The rows of D fall into 3 groups, which share some directions, and each row is roughly a mix of its group's hidden directions, except some rows that fit no group.
D:
[[-36  16 -40   0  33  -9   8 -12  17 -15 -30]
 [ 19 -27  38 -26  -5  -4   1  10  -4  45 -25]
 [  6 -16   3  11  -7  -1  19 -16  23 -54  38]
 [ -7  -1 -12 -59  27 -26  28  13   7  -4  -7]
 [ 12 -12 -18 -13  33  11  21  18  38  43  -3]
 [  8 -27  33 -25 -13  -7 -21  26 -13 -44 -11]
 [ 19 -25  19  40 -18  14  19   5   5  37  28]
 [  1  -5 -13   0  42  22  37  17  16  30 -28]
 [ 23 -39 -15  25  19  18  32 -21  27  -2  14]
 [ 10  26 -27 -33  17   8  22  17 -16 -29  35]
 [  4 -34  28  50 -11  15 -29   8  15  -9   1]
 [ 46   7 -13 -17 -37   3  11  -3  -2  20  39]
 [ 15 -19 -35  16 -10  14  12 -17  24 -31  41]
 [ 19   5  12 -21 -14  25 -29 -34  -3 -47  -6]
 [ -7  45 -33  -8 -19   2 -10 -30 -30 -23   2]
 [ -1  10 -14  25 -17 -11  -8 -56  26 -17  24]
 [-34 -15  39  20   7 -25 -16  -5  21  14 -34]
 [ 10  15   3  13  20   9  18  31 -37  43 -24]
 [-31  10  -2  12  18  12  15  16 -12  48 -39]
 [-14 -18 -10   6  23 -20  30  32  -1  49  -9]
 [-23  24  23  -1 -32   6 -26 -25 -38 -19 -16]
 [-31  27 -17  20  11   6  19 -30   3  47  -8]
 [  1  13 -24  -1  10  28  37  19 -28  42 -14]
 [ 18  -4 -12 -24  26  24  39  16   8  15 -42]
 [ 29  -3  -8   6  -2  15  22 -53  25 -20  24]
 [ -6  31 -19 -34  15   6  14  17  -8 -47  22]
 [-39  12  28  -6 -24 -36 -32 -20   0 -12 -10]
 [ -1  15 -22  29   3  -6  12 -46  38 -25  11]
 [ 14  20 -44 -14  10 -15  16  -5  44 -17  21]
 [-28  -4  37  25  -1  18 -12  11  -3  37 -36]
 [-31   0  20  14  36   5   9  19  18   4 -48]
 [-27  26  -8 -45  -8 -25 -18 -32  15  12  12]
 [-11  -9  24  20  16 -15  -1   8 -11  58 -28]
 [-59  -9  30  29  14 -12  -5  -1 -18   2  -4]
 [  7  43 -24 -11 -29  -9  -9   4 -42 -20 -16]
 [  5 -37  -3  52   5  35  -8 -17   1 -11 -14]
 [ 13  24   3  -4 -21  23 -11  22 -45  40  10]
 [ 15 -20 -26  13   0  18  37 -26   2  38  27]
 [ 12 -16  -3  53 -16  28  15 -12   8   3  37]
 [  3  -4 -24  43  22  -2  23  -9  24  29  34]
 [-11   7   0 -17 -11   3  13 -66  27   1 -15]
 [-13  16 -15 -52  -1 -39 -20  -4  18 -19   9]
 [ -3  46 -18 -43  -5  -8  -3  27 -14 -25  13]
 [-10   9 -45   1   5 -31  22  -2  45   1  18]
 [-32   4  32 -21 -19 -13 -29 -22 -17 -37  -9]
 [ 10  -5 -33  11 -12   0   6 -30  28 -40  34]
 [-25  55  -5 -34  11 -23 -13   7   3 -17  -5]
 [ 34   5 -44   9  -6 -11  -3 -12  49   3  13]
 [ 16 -39 -10   4   3  14  35  26  38  19  15]
 [-24  -5  20  31  -2   7  -4  34 -38   8 -37]
 [ 18 -18  32 -37   2  -2  -3  21  -4  41 -29]
 [ 23 -45  34  22   0  25  26   8 -13   7  14]
 [ -4 -17  20  37  30  24  -8 -19 -21 -10 -39]
 [ 11 -40  32  40  13  25 -17 -22   4  -8   8]
 [ -3 -32  40  32  18   4 -14  13   0 -25 -32]
 [-19  -8  47 -39  15  27   8 -16 -20 -12 -10]
 [ 18  15 -44 -39   8  -5  25  12  -4  33  -5]
 [  4   0 -15  20   0  36  19  -2 -35  40 -31]
 [  6  21  44 -13 -12   7 -25  16 -47  10 -13]
 [ -2 -12  45 -30   6   5 -23  18 -20  15 -39]
 [-42   5 -29  -3  25   4   2 -11  18   5 -49]
 [ -3  45 -27 -39 -14 -12  -9  12 -25  22  -8]
 [ 15   4 -45 -11   0  -8  18  -2  50  -9  27]
 [ -8   8  10 -61   3  -4   7  -5 -10 -28 -34]
 [ -9 -37  24  11   8 -15 -12  -6  42 -40   9]
 [-11  -6 -21 -10  35  -6  21 -13  52  28  -3]
 [-42  -7  11 -25  40  -2  -5  22  -3  22 -29]
 [  6 -35  30   4  38   3 -22  37  -8  -2 -23]
 [-15  36 -14 -43 -15 -23   5 -32 -19 -18  -3]
 [-13  51 -12 -32 -31 -18 -20   9 -15   6  -8]
 [-31  -4  18 -29   6 -30 -22 -12  -8  -9 -47]
 [ 26  13  -3  16 -19   7   3  22 -25 -10  58]
 [-28  -9  25  28 -18   8 -27 -30 -27 -31 -10]
 [  7  11 -37  34 -12 -34 -14  -7  21  -4  37]
 [-31  -9  -4   0  40  20  -1  39 -20   5 -32]
 [ 15 -38  -7  26  -4  19  22 -18 -11  47   7]
 [-19  20  -8  38 -33 -18 -34 -17  -7 -25 -15]
 [ -4   5 -11   3   7 -14  -6 -43 -23 -57   3]
 [ -8  22 -33 -10 -26   4  -1 -47  35  -5   9]
 [  3 -30  35  30  28   3  16  38   2 -11 -19]
 [ -8  54 -25 -40  -9 -10  -3   9  -2 -19  12]
 [ -3  26   8 -32   2 -20 -10  53 -29   6  -2]
 [  7   7  13 -10 -41 -16 -39  -5 -21 -39  15]
 [-29  22   5 -56  -1  -5 -13  -3  -2  21 -31]
 [ -8   2 -40  12  38 -13  33  31  14   9  16]
 [ -1   6 -20 -49  11 -34   1  12  13 -37 -16]
 [ 14  17  -4   4 -41  16 -10  13 -54   6 -19]
 [ 13  10   3  -9 -25 -21 -19 -10  15 -53  33]
 [-23  12  -5 -21  14 -16  -3 -43  29 -42  -5]
 [-12 -25  14  30  16  26  39  16 -24  17 -25]
 [  1  27 -28 -52 -10 -14 -27  -6  -2   2  28]
 [  8 -20   7 -37  26  -2  11  15  -1  36 -42]
 [-13   1 -25  32  21  -9   3 -31  52   2   8]
 [  8  46  -4 -23 -21 -21 -28  -1 -22 -30  15]
 [-36   8  36   7  11   0 -21   0 -23   8 -47]
 [ -3  -7 -42   7  32  -4  32  38  10   9  22]
 [  2   7 -18 -10  10 -18  24  -1  40  50  21]
 [ 22 -17  28 -28  -5  24  14  -3 -16 -41 -31]
 [  2 -26  30  16 -27   1   1  17 -42 -36   9]
 [  2  12 -23  20  -2  -1   0 -50  38 -30 -10]
 [ 41 -26  -2  34  -1  24  21  -3  15 -32  17]
 [  6  30 -23 -31 -11 -11  18  21 -26  36  26]
 [  5 -29  34  -9  12 -10 -20  -7  33 -46  -2]
 [ 43 -11   2 -15  -9  19   4 -45  35 -11  -1]
 [-10  26   1 -27 -46 -27 -26  -2 -28  -1  16]
 [ -6  42  -5 -32  -9  -8   0  42 -33 -10  -2]
 [  2  13   5  50 -23  16  10 -33 -34 -14   7]
 [ -7  -1  -6 -42 -45   4 -27 -18 -22   7 -22]
 [-25  16 -41  25  20   7  14  39  12   0  23]
 [ 19 -25   7  47   7  19  -5 -32  28  -4 -23]
 [-19 -23  35  41 -19  18  -6 -18 -21  23 -17]
 [ -3   5 -24 -37  24 -31  37  -4   5 -33  -7]
 [ 34 -28  -2 -25  30  17  34  25  20  11  -3]
 [-11  -5   7  53 -27  40  -4 -18  12  12   8]
 [-11  43   8 -39   0 -23 -21  -7  -6   3 -37]
 [ -5  21  15 -21  12  13   2  31 -23  28 -48]
 [ 34 -37   6  29  -5  16   4 -14   5 -39  24]
 [ 36 -25   6  33  10 -10   9 -23  34  -2  32]
 [ 23 -23  -7  24  18  17  49  21   9  27  10]
 [ -9  23   6  37   0   5 -14 -29  -2 -52  17]]
One row of each group comes first, with its name. Which group is each row after those in?
[-11  48   0 -14 -18  -8 -30  -2 -39   1 -25] : R
[  5  11 -31  27  -3  -5  -3 -42  46 -16  -2] : C
[-10  33  13 -22   8  24 -25 -13 -13  -4 -51] : L

[-17 -27   3  41  21   0  12 -24  45  11   6] : C
[ 12   1 -12   3 -14 -20 -12 -32  28  -1  56] : C
[  4  40 -55   3 -17  11  14 -18 -15   3  18] : L
[  4  26 -35 -27   3 -15   1  -5  21  45  27] : C
[ -2  36 -18 -24 -12   1  -4 -31  -1  41  32] : C
[  0  29   8 -26 -32  13 -24  11 -40   8 -30] : C
[  6   5  14   8 -32  -7  -2  29 -46  25  33] : L
[  1 -24  36  -3  -1   8   2  -1  -1  50 -40] : L
[-11 -26  35   9  15 -13 -21  14 -17 -50  12] : L
